Each row has a name. After each piece below comes the name of the row it's from, unless a question asks for something else. Each question is about the rows just above it. Places in a row count from 1.

<97>: [-32.6   1.0 -13.5 -15.4  39.3   0.1]
<5>: [-49.9  25.3  10.6  -1.7  15.1  19.9]
<123>: [ 15.4   0.5   8.5   8.3 -20.6   1.2]
<113>: [ 26.9  -9.7  -0.3   4.5 -15.5  -8.8]
<65>: [ 51.2 -46.9 -38.7 -16.9  23.5 -38.7]
<102>: [ 27.8 -43.8 -45.6 -25.2  48.9 -37.3]
<163>: [ 59.9 -12.2  10.2  18.3 -50.2  -9.8]
<33>: [-88.8  32.1   3.4 -14.4  50.1  26.1]
<68>: [-15.8  31.8 -38.8  20.7 -38.9  26.2]
Row and place of [15.4] in the named rows: | <123>, 1
<68> without one entry, shuffled: [-38.8  31.8  26.2 -15.8  20.7]. Gone: | [-38.9]

<95>: [-83.2 -21.5 -16.6 -90.9  16.7]
<109>: [  3.7 -14.1  55.3 -13.1   4.9]
<145>: [-64.5 -26.5   2.3 -25.1 -61.8]
<88>: [-80.8 -13.4 -19.2 -21.2 -59.3]
<24>: [-21.6  16.6  16.6 -87.6 -21.6]
Row and place of [-21.5] in the named rows: | <95>, 2
Count of [16.5] in <24>: | 0
Shuffled <145> with one entry gone: [-61.8   2.3 -25.1 -26.5], missing | [-64.5]

<103>: [ 23.0  29.7 -11.9  40.1  20.0  88.8  -0.8  38.2  42.7  -2.5  45.2  58.6
   3.3 -24.4  52.6 -17.2   5.2  26.0   9.3   8.2   1.5  52.6  46.0  21.6
  14.3  14.5  46.9  -6.0  37.0   9.7  -8.3  31.0  58.1 -23.1  19.3  36.0
  77.4  44.3  53.8  49.6  -0.2  14.5  42.4 -33.7 -24.5]
<161>: [ 11.0  36.3   6.9  45.7  13.7  -7.6  42.0  15.9  35.5  33.5  12.6  31.3
  49.6  45.1 -16.5  49.7  12.3  36.8   8.5  12.2  38.4   3.3  13.6  22.3
  27.3   5.5  33.4  41.5   0.5  43.4  12.5   9.6  11.4  19.9   6.3  43.6
  -5.4   7.9  25.0  15.3  45.5  15.6  -6.5  49.4  49.5]
<46>: [ 11.9  33.3  12.3  40.3  14.6 -12.5  41.9  14.3  31.1  34.8  10.6  25.4
  48.2  47.6 -16.0  50.7  15.1  34.1  11.3  14.7  38.5   1.5  11.3  21.9
  27.3   8.1  28.6  42.2   0.8  41.9  16.9   9.6   7.9  25.2   8.1  38.9
  -9.2   6.5  20.5  12.4  45.0  16.9  -6.0  52.5  53.1]
<4>: [ 22.8  29.5 -12.0  39.8  19.9  88.6  -1.0  38.0  42.4  -2.7  45.0  58.3
   3.0 -24.6  52.4 -17.4   5.0  25.7   9.2   8.1   1.3  52.4  45.8  21.4
  14.1  14.4  46.6  -6.2  36.8   9.5  -8.4  30.8  57.9 -23.3  19.2  35.7
  77.2  44.1  53.6  49.4  -0.5  14.3  42.2 -33.9 -24.7]
<130>: [ 11.0  36.3   6.9  45.6  13.7  -7.8  42.0  15.9  35.5  33.6  12.6  31.2
  49.6  45.2 -16.6  49.7  12.3  36.8   8.6  12.3  38.4   3.2  13.6  22.3
  27.3   5.6  33.3  41.6   0.4  43.3  12.5   9.6  11.3  20.0   6.3  43.6
  -5.5   7.8  25.0  15.2  45.6  15.6  -6.5  49.5  51.4]
<162>: [ 16.5  24.5 -15.3  34.8  14.0  73.3  -2.0  30.0  36.2  -4.1  36.3  50.0
   2.2 -22.9  40.4 -16.1   0.5  21.1   3.9   3.6  -0.3  42.3  37.0  16.2
  10.4   8.4  39.5  -6.8  27.6   7.3 -11.5  23.3  47.6 -24.1  12.5  30.8
  63.2  35.1  45.3  40.4  -1.4   9.5  32.0 -30.6 -22.3]
<141>: [ 28.3   3.5  33.2  -5.9  25.8  45.2  -1.5  23.3   4.0   6.9  26.3  31.2
  -8.9  -4.0  54.7  -8.6  27.5   3.1  31.1  27.5   2.1  35.3  15.8  17.3
  12.6  33.9   6.0  -0.9  38.4  -3.0  27.6  29.6  27.3  20.6  33.0  -3.8
  43.2  31.0  14.0  23.7  -4.9  24.1  45.1  -8.0 -10.1]
Shuffled <141> with one entry gone: [ -3.0  45.2  20.6 -10.1  43.2  -3.8  23.3  24.1  -8.9  31.2  -8.0  27.3
  12.6   6.9  27.5  -1.5  -8.6  26.3  38.4  -4.0  -5.9   2.1   3.1  33.9
  -4.9  14.0  28.3  27.6  17.3  23.7  31.0   4.0  27.5  54.7  29.6  33.0
  33.2   3.5  45.1  35.3  15.8   6.0  -0.9  25.8], missing | [31.1]
<162> without one entry, shuffled: [-15.3  16.2  63.2  24.5  34.8  73.3  -2.0   9.5  50.0  -1.4  30.8 -11.5
  36.3  35.1  -4.1  32.0  30.0  37.0  47.6  36.2   2.2   7.3  12.5   0.5
  10.4 -22.3  14.0 -30.6  23.3  40.4  40.4   8.4 -16.1   3.6   3.9  42.3
  -6.8 -24.1  39.5  16.5  45.3 -22.9  -0.3  27.6]. Gone: | [21.1]
<103> without one entry, shuffled: [ 31.0  -2.5  40.1 -17.2 -24.5  19.3  52.6  44.3  42.7  -8.3  45.2   5.2
  20.0  37.0  23.0  14.5  52.6 -33.7  -0.8 -24.4  14.3  42.4 -11.9   9.3
  88.8  77.4  58.1   3.3  46.0  -6.0   1.5  58.6   9.7  -0.2  49.6  38.2
  53.8  14.5  29.7 -23.1   8.2  26.0  46.9  21.6]. Gone: | [36.0]
Where in the named rows is [43.4]? | <161>, 30
Which entry of <161> is missing from [  9.6  -5.4  12.2  45.5  -6.5   6.3  43.6  49.7   0.5  36.8  12.3 -16.5
  27.3  43.4  33.4   5.5   7.9  12.6   6.9  22.3  42.0  36.3  11.4  45.1
   8.5  15.9  49.5  45.7  49.4  15.6  35.5  11.0  13.7  33.5  15.3   3.3
  12.5  -7.6  13.6  25.0  19.9  41.5  38.4  31.3]? | [49.6]

<159>: [  5.8 -16.3 -53.8  63.2 -34.3]
<110>: [ 59.8  59.8  59.8 -48.5 -48.5]
<128>: [ 39.4  18.4   0.0   0.0 -21.9]
<35>: [  0.0   0.0  18.1 -17.9 -11.2]
<112>: [  2.3  -2.3 -14.5 -23.1   0.0]
<115>: [ 15.4   0.0  17.0 -19.7  -6.3]
<149>: [63.1 63.1  0.0  0.0 63.1]
<27>: [  0.0   0.0  -1.6 -36.4  -9.1]
<14>: [ 19.7   3.3 -56.6 -48.4 -37.3]
Times [63.1] occurs in <149>: | 3
Count of [-48.5] in <110>: | 2

<85>: [ 33.3 -25.7  21.8 -60.4  11.6  27.2  28.1  -3.4  -3.6 -44.2   6.3  66.8
  37.0  16.3]
<82>: [  5.1   7.5  10.4   8.6  33.4  20.8 -51.7  26.4 -31.8  11.3 -38.8 -22.1
  20.4  83.2]
<59>: [  7.5  43.3  28.6 -11.8   3.1  -6.1  -9.1  -4.7 -14.9   5.1  49.0 -45.5
  25.3  -9.6]
<135>: [ 36.4 -19.3   6.3   1.9  34.1  18.0 -10.7   5.6   2.0  -9.6   1.0   8.1
 -10.6 -37.4]
<158>: [ 11.2  75.5 -12.6  27.4 -37.0 -65.5  47.4 -45.9 -61.7  11.2 -65.5 -20.0
 -33.8   7.1]
<48>: [ 33.3 -25.7  21.8 -60.4  11.6  27.2  28.1  -3.4  -3.6 -44.2   3.2   3.0
  28.9  25.3]
<135> without one entry, shuffled: [  5.6   1.0   8.1  36.4  34.1  18.0 -37.4   6.3 -10.7   2.0   1.9  -9.6
 -19.3]. Gone: | [-10.6]
<48> without one entry, shuffled: [-44.2  11.6 -60.4  28.9  33.3  -3.6  21.8  28.1  -3.4  27.2  25.3   3.0
   3.2]. Gone: | [-25.7]
How many times does <158> hold [11.2]? | 2

<116>: [-12.6 -12.6  89.3  89.4 -12.6]
<118>: [-11.7 -13.0  29.9  -0.3  10.5]
<72>: [ -6.1 -11.6 -75.3  -6.1  38.3]
<22>: [ 39.6  26.7 -71.3  28.0 -31.6]
<126>: [ -0.4  49.2 -84.0  39.5 -11.3]
How many times does <116> hold [-12.5]? | 0
Where in the named rows is [-0.4]? | <126>, 1
Times [-6.0] occurs in <72>: | 0
Which entry of <72> is missing from [-11.6  -6.1  -6.1 -75.3]? | [38.3]
How many times does <72> hold [-11.6]? | 1
Row and place of [39.6] in the named rows: | <22>, 1
Where in the named rows is [-11.7]? | <118>, 1

<3>: [-41.7  69.4 -14.7   8.6 -62.3  15.9  80.9 -53.4]
<10>: [-82.5  88.3 -39.0  17.8  17.5  57.1  82.0  16.8]
<107>: [-16.3  28.7 -34.4  12.9 -56.9 -30.4 -83.6 -23.8]
<69>: [-82.5  88.3 -39.0  17.8  17.5  57.1  -5.3  16.8]
Which entry of <69> is missing from [ -5.3  88.3 -39.0  57.1  17.8 -82.5  16.8]? | [17.5]
Where in the named rows is [-62.3]? | <3>, 5

